(in the rows, 128 means zero)
Each run below is a few steps of one of 7 hidden systems, one row a step.
seq 1, q_510 (11 x 22):
[[129 111  72 137 119 128  81 128 111 138 133 146 130 145  98 117  92 161
  189 185  85 125]
 [103  70 110 116 149 133 212 132 104 175 130 128 143  94  96 150 114 152
  109 163 105 133]
 [ 92 132 162 127 117 113 192 112 141 149  51 140  96 154 147 169 171  99
  118 119 135 135]
 [160 143 120 152 120 150 133  94 160  82  94 109 107 142 150  69 122 106
  168  82 154 181]
 [151 171 164 143 126 142 122 123 145 151 206 110 162  91 156  72 111 128
  137 158 158 125]
 [ 83 150 127 130 138  99  57 179 125 204 136 119 139 121 146 132 146 167
  154 142 109 110]
 [104  81  88 175 139 127 111 165 129 106  83  93 146 109 113 147  99 149
   99 120  73 133]
 [167 118 120 160 120 138 186  92 141 120 113 177 146 151 137 159 136  99
   79 162  83 104]
 [137 152  86 108 119 121 176  95 147 155 126 189  74 179 140 110 128 158
  150 106 152 138]
 [ 97 135 144 129 124 141 157 123 139 107 142  64  84 111 123 110  82 158
  169 158 191 146]
 [126 130 176 137 156 146 108 125 105 160 119  76 147  93 140 129 188 107
  176 185 115 149]]
seq 2, q_845:
[[110 120  92 144 160 104 107 162 142 204 150 126 155 107 147  91 102 189
  154 118 101 134]
 [122  90  83 113 145 153 167 147 118 174  78 125 138 138 137 176 181 132
  125 159  86  96]
 [132 142 142  91 100 151 115 144 123 101 128 135 133 166 157 190 107 121
  103 107 128  38]
 [162 155 101 121 134 145 162  85 134  94 170 156  66 157 137 119  88 177
  129 101 143 133]
 [104 140 136 128  85 168 155 100  87 113 134 140 100  94  70 123 144 100
  129 170 145 178]
 [ 75 156 151 161  81  99  54 152 136 119  93 139 129 122 106 112 123 102
  116  91 136 163]
 [166 108 120 167 159 107 115 102 156 136  88 139 156 145 155  80 123 114
  171  96  77 169]
 [131 127 170 116 125 136 171 125 138 202 140 122 188 112 168 119 141  98
  160 177 129  96]
 [ 97 152 117 100 149 128 113 170 147 159 125  75  97 140 176 152 148 178
  155 127 168  83]
 [154  96  74  89 154 193 118 133  86  94 136  95 118 118 117 143 118 166
  142  98  96 116]
 [119 153 102 129  78 161 140 138 107 142 169 190 144 107 100 141 117 126
   50 123 107 105]]
seq 3, q_845 (11 x 22):
[[100 140 160 140 117 143 153 109 106  80 115 127  83 102  97 152 142 114
   61  82 141 175]
 [145 128 144 169 105 125 111 118 158  67 113 114 149 107 109  80 112  74
   92  99 158 167]
 [157 120 142 151 147  73  94 119 164 148 146 141 174 122 122  59 141  98
  149 162 153 159]
 [116 111 171 129 190  80 104 140 123 195 131 100 147 114 143 136 167 140
  164 179 111 133]
 [103  89 142 116 177 127 140 170 123 149 119  64 146 110 159 177 107 170
  126 111 101  86]
 [146  85  69  86 142 154 182 150 138 116 134 121 142 131 134 151 103 154
   78  94 142  66]
 [158 132 102  80 120 138 144 117 114  97 162 173 104 151  96 154 161 116
   71 138 170  92]
 [134 161 175 141 128 113  88  96 101  70 163 149  72 133  89 152 138 126
   89 137 136 156]
 [112 122 168 194 129 105 126 102 130  88 130 118 119  94  92 103  75 127
  114 127 114 201]
 [ 99  83 137 153 120  79 147 138 161 150  85 126 175 112 105  83 110  87
  137 138 148 161]
 [131  97 153  91 171  73 109 146 150 174  95 121 171 149 150 120 172  99
  158 111 147 114]]
seq 4, q_458, 11 rows:
[[ 97 147 107 134  83 100  90 127 114 176 115 212 132 145  91 120 148 109
  129 148 100 148]
 [147 141 146 111 106 137  79 122 136  89  97 127 129 190 161 164 112 105
  172 123 120  70]
 [143 117 162  70 163 127 170 114 121 124 184 111 120 127 148 128  72 157
  142  86 168 102]
 [ 99  80  85  98 159 151 166 151  90 188 114 109 131  93 105 141 154 163
  139 134 103 149]
 [116 146 103 163 108 143  96 180 156 133 112  96 158 103 141 140 181 106
   69 154 131  94]
 [174 163 131 139 133 102  93 104 144  97 158 184 117 148 126 102 150 114
   71  77 141 143]
 [144 127 136 117 108 174 135  73  73  86 126 152  99 136  95 143 107 119
  168 136  86 158]
 [ 66 135 145 123  92 134 105 164 124 121 141  79 116 111 115 144  65 157
  157 163 162 102]
 [115  69 108  94 169  57 104 165 150 155 112 132 162 142 111 113 113 135
  124  91 147 112]
 [160 106 144  98 129 150 180 114 118 160 111 158 184 126 142 147 177  68
  110 133 105  97]
 [116 207 139 116 102 179 129 131 117 156 151 130  85 125 166 137 181 139
  117 107 149 123]]
seq 5, q_590 (11 x 22):
[[149 129  89 159  93 164 159 143 162 137 142 115 178 107 135 108 134 102
  103 198 143  95]
 [108 157  91 161 114  97  87 149 156 152 102 147 103 176 150 161 148 156
  133 176 108  88]
 [124 107  97 170 182 104 121 125 123  99 116 122  80 131 114 154 111 191
   91 100  80 157]
 [ 97 112 104 131  89 156 212 125 134 115 102 143 117 107 107 124 100 121
   74  80 148 153]
 [133 155 168 133  97 116 166 100 173 115  81 135 110 166 163 125 154  78
  140 126 177 124]
 [126 156 184 172 160 111 115 119 151 111 161  63 102 112 157 123 107 158
  154 169 152 136]
 [105 151 110 162 126 152 154 129 121 198 158 127 134  86 143  89 102 173
  153 139  95 164]
 [159  90  75 147 123 143 148 114 147 144  66 145 166 152 143 100 126 103
  175 134  76 137]
 [126  89 113 154 128  85 112 165 177 102 102 106 168 141 130 140  91 118
   92 142 137  77]
 [109 160 127 158 146 106 153 145 145 168 148 148 110 120 147 170 168 160
   37 131 125 104]
 [140 152  91 140 126 193 174 100 120  96 101 117  57 141 149 158 155 155
  125 115 110 140]]
seq 6, q_590:
[[168 107  91 110 133 160 121 130 107 128 170 122 160  98  87 109 165 110
  115 203 139 119]
 [ 77 132 106 101  86 122  69 166 102 161  98 154 126 151 106 174 141 127
  145 155 108  92]
 [148 109 144 119 176  92  79 116 100 100 123 158 114 149 115 161 127 144
  100  61  77 137]
 [134 101 131  83 123 164 184 119  99  94 162 127 130  92  87 136 106 118
   70 101 166 123]
 [111 166 155  69  90 133 135 118 128 153 120 153 107 159 141 131 168  91
  159 131 188 108]
 [148 133 177 121 182 112  56 113 113 105 140  80 109 129 136 124 142 140
  190 135 130 149]
 [106 118 133 122 125 158 113 146  85 162 182 116 171  57  95  94  86 144
  131 120 107 154]
 [153 116 114  97 102 145 128 115 113 172 107 194 187 147 126 116 158  72
  148 131  90 113]
 [156  88 130 102 148 102  80 141 128  80 123 109 147 161 115 173 119 119
  125 157 129  62]
 [ 92 141 126  95 147 107 111 166 104 164 181 143 111 109 112 161 130 177
   66 101 144 104]
 [147 136 108  87 137 183 153  98  86 126 107 151  87 134 119 140 197 119
  124  83 116 158]]
seq 7, q_404:
[[102 134  76 133  76 134 151 134 132 128 163 170 122 129  97 115  52 160
  108 140 142 112]
 [ 82  88 135 114 152  66 158 119 120 135 101 145  89 135  76 138 117 141
  124 121 151 175]
 [110 109 180 100 134 153 158 139 112  95 100  79 129  94 117 166 166  86
   81  98 158 127]
 [145 166 167 124 111 162 141 128 150 158 148 122 170 105 187  82 120  99
  132  64 147 124]
 [174 114 106 107 131 145 109  95 125 141 131 139 157 139 125  71 134 104
  217 158 122 148]
 [102 106 106 130 120 112  63 174 122 132 133  92 155 115  95 135 117 136
  152 206 135  98]
 [111 112 135 124 169  65  76 163 128 149 127 149 141 145 132 165 119 162
   90  82  90  95]
 [155 123  90  94 116 157 163 114 113 116 107 188 122 159 125 164 164 110
   73  83 106  96]
 [ 96 181 117 115  58 152 159 119 136 133 145 164  93 136 117 108 119 120
  115 128 194 129]
 [124 123 170 109 167  99 121  99 109 109 167 110  90 110  93  99 111 143
  160 126 174 185]
 [131  81 151 133 156 157 130 145 101 108 137  69 177  54 100 124 130 107
   95 128 117 149]]
seq 8, q_733:
[[143  92  83 137 148 116 127 111  96 133 113 183 129 131  75 136 172 119
   96 147  75 161]
 [122 128 171 125 119 119 133 105 122  61 109 122  85 168 132 192  76 131
  129 116 127  99]
 [158 149 136 101 172 131 150 110 144 164 163 128 121 131 179  82 122 159
  157  60 148 140]
 [149  99  81 120 110 178 192 126 129 130 144 122 162  96 103 111 132 106
  104 187 148 115]
 [ 55 130 170 114  95  88 112 158 137 136  87 108 117 134 111 153 133 102
  145 152 182 122]
 [140 136 179 158 172 113  99 114 105 167 129 131 154  98 147 121 171 118
  124  98  64 175]
 [154 164 110 164  68 187 110 115 122  90 150 151 141 131 132 137  90 119
  110 150  89  95]
 [123 135  82  85 130 105  69 147 146 127 109 126  97 176 130 104 135 151
  185 106 177 117]
 [152  51 110 107 204 109 145 139 111 135 138 107 160 104 105 144 134 148
  100 125  98 120]
 [ 77 148 158 129  83 131 182 129 118 129 149 157 102 120 117 177  76 141
   72 119 138 102]
 [131 161 135 116 127 145 148  95 132 138  91 140  83 142 145  99 192 110
  151  80 150 184]]
seq 9, q_510 (11 x 22):
[[167  85 140 140 154 142 208  89 136 100 147 125 154 101 123 106  79 117
  105 107 117 150]
 [124 186 178  98 109 131 162 114 138 182 144 156 113 157 187 151 159 118
  137 128 150  90]
 [109 133  73 123 128 140  75 162 145 111  99  77  98 132 132  89 128 160
  175  95 166 144]
 [149 107 156 168 154 129 122 133 130 103 167  81 166  75 111 127 124 116
   85 190 124 123]
 [128 154 142 134 142 101  98 117 104 192 124 196 128 154 143 163 183 132
  116 120  60 128]
 [ 92 124  74 142  87 149 142 139 134  95 102 140 103 132 108 120  58 156
  111  68 123 140]
 [145 114 150 125  97 140 170 106 141 103 131 122 152 139 119 138 107  85
  148 218 157  91]
 [142 112 115  78 186 102 138 114 119 194 123 146 118 144 136 104 183 144
  179 119 135 155]
 [ 83 140 162 152 138 139 149 150 138 109 124  68 103  83 142 132 103 153
   85  67 154 153]
 [149 167 163 164  95 154  70 121 135 103 108 118 149 139 154 142 157  79
  146 168 102 106]
 [162 118  51 120 139 133  92 134 126 162 159 175 161 122 109  69 131 148
  127 109 104 146]]
seq 10, q_458, 11 rows:
[[107 155 120 136  88 123  56 125 117 124 141 152 117 145 115 104  65 149
  191 131 116 139]
 [134  80 131 105 147  96 110 137 133 127 134 122 167 155 132 144  53 147
  178 140 107  71]
 [114  98 163  81 169  99 188 142 122 192 144 137 152 132 152 174 128 140
  109 130 123  72]
 [115 133 106 106 145 159 169 149 123 165  86 119 106 126 159 168 205 138
   89  85 122 116]
 [158 154  77 151 119 188 139 130 149  72 124  95 104 110 137 105 169 122
   77 106 160 141]
 [152 147 115 157 124 131  90 100 117  86 174 140 104 104  73  85 131 127
  109 160 147 182]
 [102 120 169 151 107 104  54 122  90 109 121 138 139 119  77 135  95 108
  161 164  87 158]
 [ 88 121 177 114  90  98 110 146 134 136 116 143 169 143 139 145  51 111
  142 100 124  85]
 [126  99 110  60 132 114 187 129 141 179 109 162 143 171 156 132 106 133
  155  88 146  78]
 [152 119 101  79 158 175 176 135 125 161 120  93 123 131 165 146 196 134
  149 150 149  92]
 [146 158 125 144 170 160 101 147 129 128 163  72 115  80 148 115 189 153
   87 116 143 147]]
seq 11, q_733 (11 x 22):
[[109 130 128 144 101 205 198 124 123 136 126  79 138  76 145 109  85 136
  147 118 119 148]
 [100 134 105 143  69 113 130 149 178 154  72 145 162 140 134  82 130  78
  140 123 162 133]
 [151 116 156 146 162  69  82 120 137 143 114 153 154 149 125 143 186  93
  127 187 104 123]
 [126 160 168 142 144 151  88 125  93 127 173 110 112 124 148 183 108 171
  139 160  79  95]
 [113 152  62 115 118 186 115 150 121 147 126 115 107 124 152 110 116 178
  148  63 117 129]
 [141  77  47 127 133 119 146 152 161 102  81 132 143 138 104 114 139 118
   81 105 148 118]
 [112 118 176 140 152  49 146 115 147 113 136 148  99 147 108 164 119 131
   76 151 162 120]
 [134 162 181 143 159 145 172  76 100 147 165 121  82 109 146 128 136 156
  154 133 110 179]
 [136 131 104 143  85 207 166 118 139 116 101  88 147 111 153  92  92 113
  177 129 123 135]
 [114 113 107 127 105  87  98 164 180 162  88 133 181 151 141  90 126  94
  155 142 163  99]
 [130 120 155 131 168  78  94 134 109 181 141 158 152 129 119 171 182 130
  104 186  87 111]]
seq 12, q_351 (11 x 22):
[[146 118 143 130 121 118 184 100 135 129 110 193 151 140 136 128 109  96
   79  56 100 133]
 [175 156 118 132 132 159 159  85 133 151 107 163 116 151 160 124 212  98
  136 142 107 141]
 [148 143 138 101 128 168 128 109 122 140 152  89 131 124 144  95 140 118
  214 188 164 127]
 [ 94 109 129 102 134 140 111 171 108 172 164  84 175  68 113  90  90 148
  151 117 144 135]
 [ 88 117 132 128 106 140  76 181 103 123 109 120 168  91 104 159 143 105
   60  81 103 114]
 [155 152 137 121 106 100  67 121 135  77 126 180 122 175 112 148 146  90
   85 107 140  98]
 [162 137 111  98 146 101 139  80 112 137 170 204  86 171 106 125 125 155
  148 145 128 133]
 [ 86 130 132 103 106 159 217 104  96 174 126 140  95 114 115 139 119 141
  162 151 132 149]
 [ 95 110 150 110 111 149 176 141 143 138  71  81 145 100 137 100 144  83
  143  84 174 157]
 [183  99 131 134 166 144  96 125 132  90 128  94 179  97 125  91 158  87
  110  97 121 151]
 [166 167 146 165 114 147  56 117 106 131 184 154 158 111 126 114 133 121
  117 162  76 128]]
seq 13, q_351:
[[139 101  54 116 111 141 192 122 158 126 103 138 118 153 113 115 143 121
  131 184 173 110]
 [106 118 154 149 156 105 158 127 138 141 141  83 117  83  99 106 157 125
  125 193 175 173]
 [105 127 172 166 147 142  92 125 104  90 120  70 113  82 118 119 103 141
  141  88 105 189]
 [144 118 122 166 101 136  89 126 138  99 102 147 173 141 141 116  65 113
  134  77  61 119]
 [152 128 113 139 136  89 112 127 151 185 113 189 163 173 157 141 159 118
  129 156  85  87]
 [126 144 161  87 164 119 138 124 116 164 147 115  91 153 158 177 173 151
  159 177 148  84]
 [108 134 136  85 134 164 170 142 127 119 165  78 103 111 147 128  78 170
  135  91 186 106]
 [118 113  59 144 108 167 152 162 146 111 116 113 135  92 113  98 114 142
   62  75 141 140]
 [136 132  98 186 103 121  94 128 147  88  94 134 123 126  94 124 172  89
   81 176 125 148]
 [135 136 169 158 150  69  75  94 131 106 140 141 103 153 105 113 116 131
  174 181 128 162]
 [105 104 163 124 156 108 149 107  95 162 133 139 123 129 131 146  60 169
  182 107  71 143]]
seq 14, q_404:
[[133 173 126 167 123  94  66 124 177 108 112 121  96 177 160 104 129 133
  174 145 154 128]
 [179 124 142 149 181 103 113  99 122 107 179 134 118 132 124 160 142 154
   99 197 101 108]
 [ 88 140 120 156 107 162 150 140  92 172 142 145 124  92 123 170 113 164
   88 134  58 125]
 [102 123 100 138 112 137 153 111 137  99  65 132  74 161 138 135  88 150
  151  60 114 156]
 [148 121 132 146 139 121 198 107 176  85 111  94 100 139 136 127 140 111
  105 162 194 128]
 [110 171 200 153 147 130 148 120 123 192 161 106 130  87 157 128 174 126
  127 166 129 150]
 [148 135 139 130 149 187  91 114  88 121 119  89 127 113 152 128 122 147
  192  95  64 150]
 [152 110  52 172 120 145 125 147 176  97 109  98 150 136 145 101  80 150
  136 143 115 102]
 [109 130 122 171 146  53 127 126 168 174 100 166 116 164 133 141 154 138
  118 182 112 129]
 [119 148 170 113 139 145 119 113  85 115 119 133  76 150 134 215 176 135
  113 142  97 105]
 [130 169 111 132 116 187 164 128 130 110 170 111  99 113 165 134  81 180
   96  79 132 104]]

Which system made each of these runs?
seq 15:
[[133 111 107 110 156 106 168 112 127 111  96 166  69 177 124 192 146 154
   86  98 115 107]
 [123 112 137 110 126 168 187 118 119  66  98  79  85 119 109 170 151 109
   99 139 171 129]]
 => q_458
seq 16, 2 rows:
[[172 121 103  98 145 156 173 108 108 136 197 169 133 127 122 143 113 156
   84 131 110  89]
 [ 81 187 115 142  70 166 164 137 128 170 131 147  92 112 133 127 163 133
  108 150 161 140]]
 => q_351
seq 17, 2 rows:
[[128 126  91 140 163  95 102 137 155 154 126 122 121 117 118  55 170 140
  144 117 169 190]
 [ 95 111 143 172 107 150 116 139 111 126  85  93 153  80  93 127 166  83
  121 173 105 171]]
 => q_590
seq 18, 2 rows:
[[128 110 175 106 156 130  95 133  99  69 115  82 105 144 124 203 123 133
  129 127 117  91]
 [178 123 105  87 141 193 116 109  79  97 128 138 131 126 113 145 179 107
  115  95  94 125]]
 => q_510
seq 19:
[[132 130 153 133 115 123 174  97 114 201 144 184 166 117 124 119 150  96
  142 184  98 142]
 [ 80 125 145  88 103 159  94 142  83 125 102  94 110 131 116 163 103 138
  204 136 120 115]]
 => q_404
seq 20 (2 x 22):
[[115 118 184 168 126 118 141 118 107 138 122 144 161  82 101 142 159  80
   71 145  93 163]
 [109 145 189 122  81 164 132 113 108 120 101 131 151 131 155 148  81  91
  161  85  90 115]]
 => q_404
seq 21, 2 rows:
[[ 55 146 146 170  94  87 103 138 129 165  96 152 112 131 116 133  96 142
  150 137  98 160]
 [150  89 160 113 167 112 145  98 121  59  93 106  95 164 129 186 109 128
  130 105 120 111]]
 => q_404
seq 22, 2 rows:
[[125 115 161  75 159 118  86 133 110 111 142  89 120 140 139 119  83 153
  200  78 144 120]
 [174  72  71 107 168 136 143 152 146 127 146 107 180 109 123 108 137 131
   96 130 137  98]]
 => q_404
seq 23, 2 rows:
[[ 93 105  82 101 102 132 145 170 152 137  96 114 136 162 149 156  75 155
  145 123 144  55]
 [127 121 103  92 174  74 156 135 158 165 117 150  90 173 145 137 169 161
  112 110 170 113]]
 => q_404
seq 24 (2 x 22):
[[115  88 118 145 181 103 104 173 160 124 110  40 151 101 138 110 125 153
  136 130 149 129]
 [148 111 146 158 146 101 157 123 147 163 138 162 189  97 126  95 151  91
   70 120 108 149]]
 => q_458
seq 25 (2 x 22):
[[117  97  91 126 161 126 157 178 167 151 104  72 148 120 169 133 118 166
  106  91 139  87]
 [ 99 145 109 166 122  99 171 146 161 169 138 160 120 113 123 136 156 141
   36 145 143 127]]
 => q_733
seq 26 (2 x 22):
[[112 135 169 124 133 120 168  99 123 129  92 127  89 126 110 132 203  86
  126 143 167 179]
 [120 135 196 134 127 129  66 145 126  94 121  69 157  96 137 112 119  91
  138  86 146 142]]
 => q_845
seq 27, 2 rows:
[[128  81 136  78 190  99 144 142 116 145 149  94 125 139 123 173 123 166
  150 174 145  78]
 [125 110 134 108 183 148 141 127  96 116  92  93  84 125 135 191 190 147
  109  92  98 135]]
 => q_510
seq 28 (2 x 22):
[[115 104 125 118 138 126  94 161 110 135 156 100 156 116 108 172 117 143
  130 214 117  71]
 [ 55 146 132 109 128 129 102 166  94 179 117 126 100 116 135 163 130 176
  124  76 105 130]]
 => q_733
seq 29 (2 x 22):
[[165 133 139  75 132 131  74 119 112  67 123 124 110 159 110 145 173  90
  129 113 172 108]
 [140 159 136 124 108 140 110 146 130 136 220 143 168  89 118 100 102 128
   73 132 156 100]]
 => q_404
seq 30:
[[ 95 116 136 152 137 163 155 152 122  96 101  61 109  99 146 178  97 162
   95  91 104 119]
 [153  93  60 116  98 150 161 138 159  85 124 139 158 133 109  98  82 114
   91 100 160 101]]
 => q_845
